The same turns and mirrors carry the whole set onto itself, and each row onto the other rows of its family. Which rows share a family with each named row? Give them in list order.
These 32 rows form 4 families of 8 rows each.
Redit: [ -3 -32  -4   1   1   6 -15  12   6   4  -2  -7 -20  15]
Rek: [ -3   3   9  25 -15   7  21   9   4  18   9  -7   1 -13]
fita: [  2 -15  17   7   4  -5  -2  -2  21  10  11  -3 -21  -5]
Vofu: [  7   1   3 -10 -16  16  -4  -9 -19 -28   5   2  18   4]
sal: [ -5 -16  -5  -4  -5  20  -2  16   1 -20 -14  22   7  17]
gesuk: [  1   7 -14  12   8  19  24   0 -10  27  11  -3  17  18]
Rep: [ -8 -13   2   1  -5  21   1  24  -6 -23 -17  13   4  14]
Bovo: [ -8   0   1  15 -12   2  31   7   9  20   2   0   5 -12]
Sul: [  1  -2   0  -6  -9  13  -5  -5 -18 -37   2   7  13   4]
Fegag: [-11 -16  -7 -12   0  13   1  15   2 -20 -21  18   5  12]
Nugo: [  3  34 -16   7  21  -3   4  -7   2   1   1  -2   4  21]
Gibos: [ -4   8  -8  17  15  25  20  -5 -12  22  13   1  15   9]
liduv: [ -2  29 -14  -3  24  -3   7 -17   8   6  -3   3   6  17]
kekel: [ -3  -3  -2 -14 -10  15  -2 -16 -21 -26  -2   1  16   2]
rovo: [ -7 -27  -8 -10  -5   4 -11  12   3   8 -13 -13 -17  14]
Tikal: [  1 -19  10  12  -4  -5   4  -2  20  12  14  -3 -18  -7]
narav: [  7 -20  12   4  -8  -1   1 -10  21  11  13  -5 -17  -1]
fanud: [ -6 -28  -2   0   5  13 -16  13  -2   7  -6  -5 -19  20]
bifa: [ -9   5 -16   9  10  16  22  -8  -9  28   4  -9  16  13]
Sezol: [  2  32 -11  -8 -11  -7  -3  -5 -10 -13 -10 -16   4   2]
bop: [  5  29 -13   2  22  -1   2 -13   7   7   1   4   5  28]
zise: [ -3  11 -14  19  17  16  22  -6  -7  21  12  -1  15  16]
Zivom: [  2 -25 -10  -6  -4   8 -15  18   5   9  -6  -6 -20  19]
Mik: [ -2   0   2  26 -10   6  28   6   4  20  13  -5   5  -8]
tefe: [  1  32 -11   7  27   6   5  -1   7   3  -4   1   3  22]
samo: [  5   4   9  -7  -6  15  -3 -11 -19 -33   5   6   7  -2]
duf: [ 11  34  -8  -4 -12  -9 -10  -4  -9 -12  -2  -9   0   7]
fer: [  7  29  -9  -2  -6  -5 -10  -9 -16 -21   0 -13   2   8]
sed: [  6  32  -7   1  -5  -1 -14  -7 -14 -13  -3 -18  -7   9]
dobug: [ -3 -23  11  -1  -3  -4   5 -14  17  12   9  -2 -15  -9]
nim: [ -7 -22  -6  -2  -3  16  -6  22  -3 -23 -13  12   2  16]
Pimi: [  1   1   4  21 -18   4  28   6   8  17   9   6   2 -10]

Same family as duf: Vofu, sal, gesuk, narav, bop, Zivom, Pimi
Same family as Rep: Rek, fita, Gibos, fanud, tefe, samo, sed

The same turns and mirrors carry the whole set onto itself, and each row onto the other rows of its family. Which rows share a family with each named row? Give them in list order.
These 30 rows form 10 families of 3 rows each.
vuzo: [-15   8 -16 -11 -23 -20  17 -18  31   1  -6  13  -2  18 -38   9 -17 -24
  21   6  -9  -3 -16]
katur: [ 18 -27 -12  -8 -15  13  22 -12  -2   6 -21  30 -23 -14  -4  -2 -28   3
   1  -8  23 -14   4]
sol: [-18   3  -5 -11 -25 -19  17 -10  32   2 -14  11   2  20 -41  12 -15 -25
  20   7  -4  -5  -3]
vunip: [ 33  -9 -24   4 -32  22  -2 -10  16  35   4 -13   7  18  -1  22 -22  -1
   8  -4 -12 -22 -13]
Migi: [ 37 -15 -19   4 -42  28  11  -5  13  30   9 -15   6  18 -11  27 -20  -4
  15  -1 -10 -23  -7]
nizef: [-22  14 -21  -9 -22 -14  17  -9  26  -2  -7  14  -4  19 -40   6 -20 -21
  12   0  -7  -2 -12]
Lobag: [-18   7 -14  -9 -20 -17  13 -11  34   0  -4  22   1  12 -44  12 -14 -24
  14   5  -4  -6  -5]
bibak: [-16  10 -22 -19 -19 -17  13 -11  27  -1  -6  12  -4  18 -45   6 -25 -24
  14   3   0  -6 -12]
nivo: [ 19 -26 -10  -1 -14   9  22 -21  -4  -1 -22  18 -21 -12  -2  -9 -21   3
  -4  -3  21 -22   2]
reze: [ 41 -15 -24  -1 -39  25   7  -1  21  25   7 -15  10  16 -15  32 -17  -7
  14  -5  -3 -23  -8]
Zivun: [ 36 -12 -18  10 -41  30   6  -5  24  26   3 -11   7  17  -9  30 -20  -4
  18  -9  -8 -12 -18]
pofo: [-14   2  -5 -10 -22 -19  18 -13  33   5  -3  24   0  21 -39   8 -30 -26
  18   7  -4  -3  -9]
buzu: [ 30  -6 -17   2 -44  27   6  -3  19  31   9 -10   6  22  -7  28 -26  -2
  14  -8  -9 -25  -5]
davez: [-16   9  -7 -18 -16 -14   7 -10  32   2  -4  18  -2  19 -40   6 -13 -21
  16   4  -6  -1  -4]
nid: [ 15 -29 -10  -1 -16   7  27 -14  -1   6 -12  16 -17 -11  -7 -11 -22   8
  -3  -5  35 -16  -3]
nub: [ 33  -7 -18  10 -44  26  12   0  16  27   6 -19   2  10  -8  26 -17  -7
  14  -6 -13 -18  -7]
timis: [ 15 -27 -11  -3  -7  12  20 -11   3   2 -29  29 -20  -1 -11   2 -15   6
  -4  -9  30 -14   5]
leki: [ 15 -25 -10  -7 -14  11  30 -17  -5   5 -22  21 -21 -11 -10 -11 -15   7
   0  -4  25 -10   1]
sikel: [ 14 -30  -6   2 -14   8  26 -21   1  13 -21  16 -19  -9  -6 -14 -16   4
   0  -6  31 -18   0]
kuzur: [ 40 -19 -25  -1 -30  24  11  -6  22  26   6 -14   8  18 -12  33 -19  -2
  19  -4 -14 -14  -6]
Bof: [-17   5 -12 -12 -26 -17  17 -11  31   1  -6  17   1  18 -42  15 -21 -25
  21   5  -5  -3 -13]
Sumus: [ 21 -29 -16   2 -14   4  20 -17  -9   5 -21  25 -15  -5  -8 -12 -23   7
  -4  -2  22 -19   3]
sov: [-17  10 -14 -14 -23 -19  14 -10  31  -7  -3  12   3  18 -36   9 -21 -24
  10   7  -2  -5 -15]
feson: [-10   5  -8  -2 -25 -17  14 -12  29   1   1  14   3  19 -41   2 -22 -25
  23  -1  -6  11  -6]
sagil: [ 35 -12 -15   3 -42  32   9  -6  19  28   3 -17  13  16 -17  27 -22  -4
  13  -4 -11 -14  -9]
leri: [ 13 -23 -10  -9 -14  10  26 -18  -3   5 -21  24 -22 -13  -5  -8 -19   5
  -2   0  27 -16   2]
falat: [ 34 -19 -24   0 -33  30  10  -2  26  24   9 -16   7  22 -10  30 -19  -9
  19   0  -5 -18  -8]
Kos: [ 19 -24 -17  -4 -12   5  26 -17  -1   9 -28  23 -18 -17  -6  -4 -22   6
  -7   5  21 -16   3]
sazin: [ 34 -16 -25   4 -38  29  12  -4  16  31   6 -12   7  21 -11  30 -12  -1
  15  -3  -8 -25  -9]
zeguz: [ 19 -28 -10  -5 -15  13  25 -14  -1   5 -19  18 -16 -12  -8 -15 -20  -2
  -4   0  32 -14   1]

Same family as sikel: nizef, kuzur
Same family as Zivun: davez, Sumus
Same family as Kos: sol, nub
Same family as sazin: vuzo, leki
Same family as bibak: nid, falat

The same turns and mirrors carry the whole set onto itself, and each row onto the other rows of its family. Which rows share a family with each named row? Give them in list order.
These 20 rows form 5 families of 4 rows each.
B: [ -8   2  29  18  -5   9 -20 -30  21 -11  26  -4 -21  -5 -27  13]
X: [  0   4  33   3 -10  16   9  -6  29  18  25  -9   6  -8  -5   9]
K: [  0 -14   6   3 -24  -7  -2   0  12 -31  -5  12   9  -6   2  -6]
Q: [-14  19  33  20   1  13  13 -21  12   6  18 -13  -9   2  -7   9]
J: [-11   1  35  16  -8  10 -17 -11  32   2  20  -3  -7 -12 -26  16]
V: [  5 -14   3  29  25   7  12 -13  -9 -29  37  12  -6 -18  -2  18]
Z: [ -5  -2  27   7  -6  16 -31 -17  23 -10  35   9 -10 -17 -26   8]
C: [ -2 -18 -11  12  25  -3  14  -7  -1 -25   7  18  -6 -12   5   6]
E: [ -3 -30  -2   0 -12  -2  -4   0   6 -23   6  12  -8 -17  19 -11]
F: [  8 -18   3  -1 -21   3  -7   9   4 -37  17  10   7  -7  10  -7]
M: [ -5  14  34  -1  -4  13   1 -24  19   3  43   5 -14  -8 -17  11]
S: [ -3  12  30  14  -9   2  15 -19   2  15  17 -18  -7  -2  -2  17]
W: [ -3  -2  34   6 -11  -2 -15 -10  21  -2  31 -10 -13 -16 -27  24]
Y: [ -2 -23  -7   0  -9  -1   5  -6   3 -29   8  20  13 -12  15  -6]
A: [  8 -17  -6  18   9  10   8   0  -4 -40  37  20  -5 -19   3   6]
T: [-14  12  26  20  -2  13  23 -12  13   7  19 -16   5  -5  14  -2]
P: [  2 -15  -7  18  14   2  11 -18  -9 -22  38  18   2 -28  13   9]
L: [-12  10  35  24   0   9  11  -4  16   9   3 -18   0 -13   2   8]
H: [  8 -22  -5  15  -4  -3   2   9  12 -38   9  21 -15  -3  -1   0]
R: [  9 -16 -12  17  13  10   7  -6  -6 -31  32   6 -21 -26   7   0]

Same family as Q: J, Y, A
Same family as R: E, S, W
Same family as P: B, F, L
Same family as M: X, C, H

